Each row is a point on a hilly landscape, with its height.
Pul h=1.62: [-.06,.15,.05,.14,-.40,.05,.09,-.06,-.21,.11,-.46,-.10,.31,-.23,.10,-.13]
nek h=1.63: [.15,.05,-.24,.10,.10,-.03,-.01,-.30,-.11,.00,-.08,.07,-.11,.04,.22,-.07]
Tado h=1.22: [-.22,-.12,.15,-.08,.10,-.17,.11,.25,.07,.03,.16,.09,.03,.00,.10,-.14]
Nivul h=2.02: [-.09,.09,-.09,.17,.17,-.14,.16,-.18,-.06,.10,-.27,.04,.18,.11,.52,-.26]
Nor h=1.90: [-.13,.16,.01,.22,-.48,.09,.18,.07,-.03,.14,-.37,-.07,.34,-.26,.24,-.34]
dibi h=1.46: [.08,.05,-.20,.09,.17,-.10,.12,-.26,-.04,.00,-.03,.08,-.05,.11,.30,-.19]
niz h=2.29: [.21,.15,.15,.06,-.49,.05,-.21,.09,.03,.17,-.05,-.14,-.07,-.14,-.52,.36]
Lonuv h=1.70: [-.22,-.10,-.07,.13,.10,-.07,.14,.11,-.04,.08,-.22,.00,.12,.06,.54,-.34]
zomo h=2.13: [-.09,.21,-.01,.10,-.49,.20,.10,.02,-.16,.20,-.45,-.20,.40,-.32,.08,-.07]
funap h=0.74: [-.06,.19,.18,.01,-.41,.08,-.13,.07,-.14,.12,-.44,-.19,.21,-.18,-.17,.10]
Kefiv h=1.92: [-.19,-.18,-.01,.09,-.17,-.05,.09,.21,-.05,.12,-.30,.11,.16,-.13,.53,-.37]
Vomi h=2.09: [-.29,-.13,-.09,.14,.24,-.03,.17,.13,-.02,.05,-.16,.00,.15,.12,.52,-.33]
davus h=2.10: [-.19,-.14,.40,-.13,-.13,-.04,.18,.41,.13,-.01,.03,.02,.19,-.07,-.22,-.13]
lofub h=2.25: [-.23,-.02,.13,.12,-.32,.03,.09,.31,.03,.07,-.14,-.03,.36,-.28,.20,-.38]
zisef h=2.14: [-.01,-.18,-.13,-.08,.39,-.10,.00,.05,.18,-.13,.55,.23,-.23,.21,-.07,-.04]
dudur h=2.18: [.29,.06,.00,-.10,.26,-.06,-.21,-.24,.02,-.12,.18,-.05,-.28,.22,-.24,.40]
kapam h=1.89: [.05,-.13,-.10,-.13,.43,-.07,-.11,-.05,.11,-.10,.39,.21,-.26,.20,-.22,.18]
bel h=1.93: [.19,-.01,-.21,-.06,.30,-.11,-.12,-.29,-.09,-.08,.20,.08,-.30,.19,-.08,.29]
Sofo h=1.67: [.29,.09,.06,-.06,.19,.02,-.17,-.22,.03,-.19,.20,-.10,-.20,.13,-.32,.38]
durin h=2.25: [.04,-.17,.13,-.16,.24,.22,-.11,.17,.12,-.28,.34,-.11,-.17,.09,-.45,.28]
Dake h=1.28: [.25,.06,.18,-.14,-.08,.10,-.18,-.15,.03,-.14,.17,-.04,-.18,-.02,-.48,.33]
mota h=0.95: [.04,-.06,-.11,-.01,.21,-.11,.01,-.02,.05,-.02,.25,.09,-.13,.06,.10,-.02]
mefi h=1.78: [-.03,.29,.29,-.03,-.45,.01,-.25,.20,-.02,.21,-.34,-.18,.14,-.13,-.36,.22]
terid h=0.25: [-.11,.14,.28,-.08,-.41,.06,-.24,.34,.02,.13,-.25,-.24,.12,-.14,-.27,.15]
tiz h=2.04: [-.14,-.04,-.20,-.03,.29,-.02,.15,-.14,.05,-.10,-.02,.04,.04,.17,.46,-.33]
misa h=1.60: [-.07,-.15,-.01,-.08,.34,-.11,.10,.17,.19,-.03,.42,.14,-.13,.13,.01,-.05]
sis h=1.56: [-.28,-.13,-.05,.08,.18,-.09,.18,.17,-.04,.07,-.10,.05,.12,.06,.42,-.34]
zaba h=0.38: [-.11,-.04,.32,-.14,-.26,.02,-.09,.32,-.01,.00,-.08,-.17,.09,-.13,-.20,.12]
sodib h=1.82: [-.21,-.04,.26,.03,-.24,-.05,.07,.37,.05,.04,-.03,-.02,.36,-.21,.03,-.35]
parod h=2.14: [-.08,.15,-.06,.20,-.33,-.09,.13,-.06,-.09,.32,-.46,.15,.23,-.26,.33,-.29]
Tiza h=2.40: [.28,.02,-.15,-.08,.25,-.04,-.16,-.29,-.04,-.08,.08,-.01,-.38,.24,-.08,.37]
nugek h=-0.22: [-.08,.24,.24,-.01,-.42,.08,-.23,.16,-.05,.19,-.40,-.21,.21,-.17,-.24,.13]
fif h=1.90: [.06,-.15,-.27,.00,.33,-.09,.23,-.17,.07,-.11,.44,.23,-.16,.17,.07,-.12]
Vil h=1.43: [.18,-.01,-.09,-.12,.36,-.09,-.16,-.19,.01,-.05,.26,.10,-.25,.16,-.21,.33]
nurob h=1.60: [.19,.04,-.28,.10,.19,-.06,.04,-.33,-.06,-.04,.08,.09,-.19,.11,.18,-.01]
kuput h=1.90: [-.03,.14,-.13,.11,.20,-.14,.13,-.28,-.04,.05,-.21,.06,.13,.13,.47,-.28]
Rano h=1.97: [-.11,-.20,-.25,-.07,.36,.00,.23,-.02,.11,-.15,.33,.16,-.10,.14,.23,-.23]
Gozu h=1.76: [.16,-.04,.09,-.14,.35,.09,-.12,-.09,.07,-.25,.29,-.02,-.16,.19,-.47,.35]
kaz h=1.76: [-.08,.19,.03,.19,-.45,.06,.14,-.06,-.16,.14,-.44,-.09,.36,-.26,.13,-.19]
kope h=1.71: [.15,-.01,-.23,.05,.28,-.12,.05,-.31,-.01,-.10,.27,.18,-.23,.18,.02,.07]
botob h=1.93: [-.12,.21,.12,.05,-.45,.24,-.13,.13,-.07,.19,-.52,-.23,.27,-.24,-.07,.08]
Delo h=1.93: [.28,.09,-.07,-.01,.13,.05,-.13,-.27,-.04,-.17,.07,-.11,-.26,.11,-.17,.35]
Ruro h=1.56: [.28,.08,.18,-.13,-.06,.10,-.20,-.18,.04,-.15,.18,-.06,-.19,.01,-.47,.33]
nik h=1.13: [.03,-.13,-.18,-.02,.32,-.09,.09,-.03,.12,-.08,.44,.16,-.15,.12,.13,-.11]
Nilar h=0.80: [.14,-.08,.07,-.10,.19,.09,-.13,.02,.08,-.18,.28,-.06,-.14,.06,-.29,.27]
pak h=1.90: [-.09,.23,.01,.23,-.49,.09,.19,-.05,-.09,.17,-.41,-.08,.38,-.27,.14,-.26]
pomar h=1.45: [.23,.03,-.09,-.01,-.01,.03,-.11,-.25,-.12,-.08,.01,-.03,-.15,-.02,-.07,.20]
maru h=1.77: [-.15,.06,.25,-.04,-.36,.06,-.04,.41,.09,.16,-.13,-.19,.35,-.24,-.03,-.20]
mup h=1.57: [.12,.04,-.25,.11,.20,-.08,.13,-.31,-.02,-.03,.05,.10,-.09,.14,.29,-.17]
Zuno h=2.14: [.24,.01,-.09,-.13,.33,-.11,-.20,-.24,-.01,-.05,.18,.05,-.33,.22,-.18,.38]
Fevib h=1.85: [-.08,.22,.01,.16,-.47,.11,.11,-.05,-.17,.16,-.46,-.14,.38,-.27,.08,-.14]
sesav h=1.31: [.12,.00,-.21,.07,.21,-.10,.08,-.21,.00,-.03,.16,.10,-.15,.12,.20,-.08]
Vukof h=1.90: [.06,-.17,.03,-.20,.40,.12,-.17,.08,.13,-.24,.35,.00,-.23,.19,-.35,.31]
pegud h=1.33: [-.12,.13,.04,.12,-.47,.14,.10,.09,-.11,.11,-.39,-.19,.34,-.26,.13,-.20]
sisos h=1.90: [.22,.02,-.15,-.09,.30,-.10,-.17,-.27,-.05,-.06,.18,.05,-.31,.19,-.11,.35]
Genu h=1.08: [.17,.03,.12,-.02,-.21,.05,-.12,-.13,-.14,-.06,-.09,-.08,-.01,-.10,-.17,.17]
fetan h=1.81: [-.10,-.05,-.01,.16,-.12,-.13,.12,-.01,-.10,.16,-.36,.13,.18,-.07,.49,-.30]
Pabov h=2.07: [-.33,-.14,-.08,.11,.30,-.03,.21,.12,-.03,.06,-.11,.04,.16,.14,.44,-.33]
Memip h=2.05: [.00,-.16,-.10,-.09,.41,-.08,-.07,.03,.17,-.13,.47,.23,-.27,.23,-.14,.06]
fik h=1.73: [-.02,-.23,.26,-.16,.05,.18,-.05,.25,.07,-.16,.25,-.06,-.11,-.01,-.41,.24]
kov h=2.26: [.23,.01,-.19,-.08,.27,-.07,-.15,-.30,-.10,-.08,.12,.02,-.36,.23,-.06,.35]
kufi h=1.88: [.28,.04,.03,-.01,-.26,.21,-.16,-.23,-.10,-.14,-.10,-.08,-.13,-.10,-.25,.24]
lunut h=1.59: [.01,-.18,-.21,-.04,.34,-.07,.15,-.02,.14,-.10,.52,.19,-.14,.13,.11,-.14]
fazu h=1.95: [.03,-.20,-.07,-.15,.42,-.02,-.06,.10,.25,-.11,.46,.19,-.28,.22,-.12,.04]
sunen h=1.71: [.05,-.13,-.20,-.02,.34,-.12,.13,-.11,.10,-.10,.49,.23,-.16,.15,.03,-.08]
sisi h=2.04: [-.07,.06,-.05,.20,.04,-.16,.16,-.14,-.09,.16,-.36,.09,.22,.03,.49,-.26]
povik h=1.38: [-.29,-.11,-.07,.06,.24,-.09,.19,.15,-.02,.05,-.06,.03,.10,.11,.40,-.32]
bota h=1.87: [-.09,.16,-.02,.21,-.38,-.04,.15,-.06,-.10,.25,-.44,.06,.28,-.25,.27,-.28]
lof h=1.78: [-.21,-.15,.34,-.11,.00,-.10,.20,.32,.11,-.04,.14,.07,.09,-.01,-.10,-.10]
gisas h=2.13: [-.18,-.18,-.25,-.09,.36,.01,.25,-.03,.09,-.16,.22,.15,-.05,.16,.27,-.28]
raram h=1.85: [.30,.12,.12,-.08,-.34,.11,-.25,-.12,.05,-.03,.03,-.08,-.14,-.12,-.44,.32]
zorob h=1.97: [-.04,.13,-.10,.16,.12,-.16,.14,-.22,-.07,.10,-.29,.08,.17,.07,.48,-.27]
kura h=1.72: [-.08,.03,-.02,.17,-.25,-.13,.12,-.04,-.11,.24,-.43,.16,.19,-.19,.41,-.31]
Kapi h=2.05: [.19,.01,-.33,.06,.19,-.03,-.03,-.39,-.14,-.13,.08,.05,-.31,.18,.12,.20]
Lume h=1.70: [.17,.04,-.28,.14,.19,-.07,.10,-.37,-.03,-.03,.05,.11,-.11,.13,.29,-.15]
Sul h=0.61: [-.19,-.08,.06,-.04,.07,-.17,.08,.18,.02,.06,.08,.07,.03,.00,.23,-.20]
kefi h=1.90: [.00,-.19,-.12,-.09,.38,-.09,.02,.06,.20,-.13,.55,.21,-.23,.19,-.05,-.05]
Dipa h=1.87: [.05,-.20,.01,-.20,.40,.12,-.14,.13,.16,-.21,.38,.01,-.23,.18,-.29,.26]
nus h=1.87: [.01,-.03,-.25,.03,.27,-.04,.17,-.25,.03,-.07,.06,.08,-.02,.17,.38,-.27]
Kigem h=0.61: [-.14,.12,.27,-.09,-.40,.11,-.26,.41,.03,.15,-.26,-.28,.18,-.17,-.18,.07]
nefib h=1.82: [-.10,-.19,.22,-.12,-.22,.18,-.09,.36,.07,-.02,.15,-.07,-.11,-.12,-.53,.27]
nudom h=0.54: [-.12,.13,.21,-.04,-.41,.13,-.18,.29,-.03,.16,-.32,-.27,.26,-.21,-.10,.04]
Lozel h=1.86: [-.09,.20,.01,.14,-.45,.11,.08,-.05,-.21,.13,-.47,-.14,.35,-.27,.07,-.09]
dafa h=1.72: [-.07,-.19,.20,-.11,-.23,.21,-.12,.33,.08,-.02,.17,-.07,-.13,-.12,-.55,.25]
Moteg h=1.89: [-.10,.22,.01,.19,-.51,.12,.16,-.01,-.11,.16,-.42,-.13,.39,-.28,.13,-.22]
dep h=1.95: [-.19,-.13,.36,-.22,-.18,.04,.07,.44,.09,.02,-.03,-.08,.12,-.13,-.35,.10]
zoz h=1.34: [-.01,.16,.23,-.03,-.46,.02,-.18,.25,.04,.14,-.15,-.18,-.01,-.13,-.42,.30]
Dimi h=1.92: [.24,.04,-.04,.03,-.30,.24,-.15,-.23,-.18,-.11,-.22,-.08,-.05,-.15,-.17,.15]
Bif h=-0.11: [-.19,-.07,-.08,.01,.23,-.12,.17,.09,.03,.00,.06,.04,.01,.11,.35,-.26]
vuvi h=1.54: [.05,-.15,-.10,-.14,.41,-.03,-.09,.03,.13,-.09,.42,.15,-.25,.16,-.14,.14]
Subad h=0.73: [-.15,-.03,.31,-.13,-.28,.02,-.08,.40,.02,.06,-.12,-.20,.19,-.17,-.15,.00]
pipo h=1.83: [.07,.12,.04,.07,-.38,.18,-.14,-.10,-.21,.02,-.40,-.14,.10,-.18,-.17,.11]
sumil h=0.42: [.21,.01,.06,-.08,.16,.04,-.14,-.10,.03,-.16,.22,-.05,-.15,.06,-.30,.30]
Runo h=1.74: [.19,.08,.13,-.01,-.42,.08,-.18,.07,.06,.10,.03,-.11,-.12,-.13,-.56,.33]
lag h=0.72: [-.17,-.10,-.09,-.05,.31,-.15,.16,.11,.11,-.05,.31,.11,-.03,.11,.22,-.19]
Going downhill from each row below, which row is at the bottom of the valley where it ends?
davus: nugek
Gozu: sumil
sisi: Bif
Nilar: sumil
sodib: nugek
zaba: nugek
